In the rows, zero is written as 128.
A single turn carries every row of the set below to another of its rows. Some are shown first; where does it send the rows asked next?
bap: [125 187 103 139 131 134 135 120 118 119  99 130  99 126  93 131 139 104
 154 100 149 146 150 121 142 169 159 118 128 141]
Kub: [118 175 111 139 134 122 132 118 119 135 124 141 120 120  84 123 149 105
 165  87 138 124 141 133 154 158 153 117 125 144]
kofa: [ 98 155 116 128 130 115 123 115 118 102 118 144 122 115  91 135 156 118
 171  80 141 125 147 137 131 160 137 106 131 145]
mog: [171 160 144 133 120 155 126 123 102 140 116 133 114 116 126 140 136 137
 108 102 106 148 171 125 142 130 113 143 110 164]
sir: [142 111 137 163 145 121 130 127 141 113 130 114 102 151 137 101 107 120
 127 189 146 134 100 111 123 151 108 135 158 111]
Dubin: [159 145 151 129 118 144 121 121 103 135 124 138 125 110 125 139 144 144
 116  90 101 134 169 135 140 124 102 137 109 166]
Gik: [165 155 141 128 117 158 122 121 102 118 102 130 105 115 134 149 135 142
 107 103 114 158 176 124 124 134 106 138 114 163]
teso: [111  97 135 161 132 118 125 128 158 101 127 113  99 141 147 112 110 133
 136 179 148 131  96 113 108 156 103 126 146 117]
mez: [108 167 106 128 130 130 128 114 119  90  95 136 103 121 100 141 145 117
 163  93 155 147 154 128 118 171 139 107 131 145]
Zak: [128  95 142 157 144 115 125 124 140  95 128 117 108 147 139 106 113 131
 134 181 148 131 104 116 109 150  96 127 161 116]
Vareg: [129 114 133 168 132 124 130 130 159 125 131 109  95 146 142 105 102 124
 130 187 146 131  95 108 121 156 114 134 143 114]
Zakek: [109  90 143 161 131 108 123 128 159 114 146 119 115 137 141 107 115 134
 142 170 139 112  92 119 116 148 101 125 144 118]
zab: [150 141 148 123 118 146 116 118 103 113 112 136 118 111 132 151 145 151
 113  93 109 147 175 132 121 131  96 133 114 166]
Mago: [107 125 110  77 119 120 122 136 117 128 112 132 144 128 136 151 153 129
 133  90  98 144 129 153 137 128 136 151 107 135]
lezet: [126 148 103  91 121 131 130 141 117 154 111 124 135 134 132 142 140 115
 125 103  96 152 128 144 154 131 152 160 106 129]
dega: [131 153  95  87 119 142 130 141 116 134  87 116 117 139 141 153 133 117
 117 114 110 173 137 135 136 140 152 161 108 129]
zuve: [108 131 101  74 118 133 122 136 117 106  87 124 125 133 147 161 144 129
 125 104 111 166 140 143 120 140 134 149 113 133]
zon: [123 105 141 170 133 114 129 131 157 134 148 115 110 140 135 100 110 126
 137 177 136 114  90 117 132 148 112 132 140 117]
kezus: [139 105 143 165 144 112 129 128 141 126 147 117 117 149 130  94 113 121
 133 182 136 119  94 116 135 143 109 133 155 114]
Peg: [126  88 148 157 145 106 125 125 140 108 146 123 123 143 133 100 119 128
 140 174 137 116  98 123 121 142  96 125 158 117]

Gik turns into mog
zon turns into Zakek
Where do these go?
Zak turns into sir
dega turns into lezet
mez turns into bap

